In the data rows, 128 means zero.
The rows of a group all lie on one hidden flat surface, such as a line or a plane, and a surface may be shifted away from zero. There are 2 groups. Groups are numbered from 0 in the order they first appear among the rows asked about.
The rows in order, each followed by its group:
144 73 171 158 170 104 145 124 125 165 91 126 0
165 165 134 114 139 163 127 84 165 147 137 163 1
180 137 191 121 135 133 143 132 144 174 123 120 1
199 184 126 138 132 151 143 103 165 133 131 162 1
139 124 103 138 139 157 124 70 137 154 121 158 0
174 101 142 121 123 207 122 81 163 150 68 128 1
92 155 100 132 102 147 115 139 112 87 171 150 0
163 137 105 207 116 135 164 124 160 83 74 121 1
142 153 140 98 136 114 123 120 132 175 177 144 1
121 92 173 136 117 106 161 177 122 130 101 99 0
130 126 94 189 134 106 131 164 132 83 88 117 1
111 94 79 160 132 185 121 81 146 108 51 129 1
113 172 121 117 98 131 122 156 96 106 180 133 0
164 164 165 109 126 114 156 119 145 168 143 128 1
115 121 113 189 143 95 157 153 163 82 96 117 1
121 125 181 138 117 86 150 202 113 124 118 87 0
90 84 71 115 156 134 102 82 115 136 106 137 1
166 121 126 125 156 215 104 72 146 156 77 154 1
134 70 96 158 153 170 115 94 155 114 53 124 1
80 71 81 143 152 124 115 104 115 100 107 136 1
177 133 190 139 125 124 150 143 153 166 106 115 1
128 150 106 193 125 123 149 133 142 67 98 146 1
201 106 155 131 113 161 145 111 163 175 73 96 1
119 148 152 125 72 105 127 194 98 94 148 91 0
181 130 189 117 113 140 141 133 157 158 113 117 1
146 99 140 144 157 145 132 92 144 155 91 138 0
177 179 127 107 146 153 125 73 173 145 136 166 1
145 89 145 133 143 117 128 95 152 157 72 146 0
201 156 143 165 134 164 150 118 172 120 61 137 1
161 169 132 100 130 129 121 106 136 161 171 158 1
103 171 88 118 106 115 112 124 135 97 196 139 0
150 78 155 98 144 177 114 85 152 189 86 107 1
107 51 76 144 144 101 129 125 115 136 76 111 1
138 115 108 138 146 154 122 72 136 146 84 168 0
120 144 81 141 135 146 114 73 136 116 107 158 1
188 115 140 115 161 190 132 83 150 164 82 132 1
121 152 129 126 127 101 137 89 127 131 173 162 1
194 163 148 142 120 172 128 110 165 140 138 161 1
97 161 138 124 103 117 130 197 106 88 168 98 0
114 77 96 133 150 162 111 66 136 143 78 123 1
118 133 163 139 97 102 146 193 117 106 155 96 0
140 94 181 148 135 79 159 173 130 145 80 82 0
180 122 125 192 127 189 130 97 165 96 64 144 1
116 138 83 135 150 168 106 71 116 129 143 163 0
134 116 83 126 149 161 121 73 133 128 116 178 0
171 71 155 117 144 188 102 94 134 148 51 113 1
144 129 66 167 151 192 108 83 133 100 91 156 1
153 189 135 161 123 105 144 143 164 128 156 161 1
142 58 147 131 145 125 140 113 123 158 53 82 1
178 98 158 151 131 174 147 130 144 132 51 92 1
193 161 194 123 126 117 164 129 147 161 116 123 1
170 99 129 146 158 140 139 94 148 151 72 134 0
107 145 131 119 85 115 153 177 108 76 164 122 0
104 129 155 139 98 92 147 200 102 105 144 86 0
160 108 145 142 158 141 131 89 155 153 62 134 0
132 104 156 153 114 85 148 172 149 117 123 90 0
90 106 96 179 146 93 145 119 110 103 116 123 1
194 122 115 172 127 190 151 97 165 110 70 137 1
167 104 150 76 136 140 110 94 126 174 116 137 1
147 192 153 124 125 114 136 127 148 156 169 146 1
95 153 118 134 79 127 152 165 127 93 170 109 0
104 104 172 119 142 82 139 151 110 150 116 100 1
173 142 110 174 138 201 122 85 158 127 65 151 1
130 120 68 186 132 144 132 96 158 71 90 139 1
100 160 117 134 91 132 124 151 95 86 179 126 0
157 38 174 124 135 151 129 124 144 146 47 99 1
How many dimensions does the flat surface of each group have? From group 0 on:
2 4
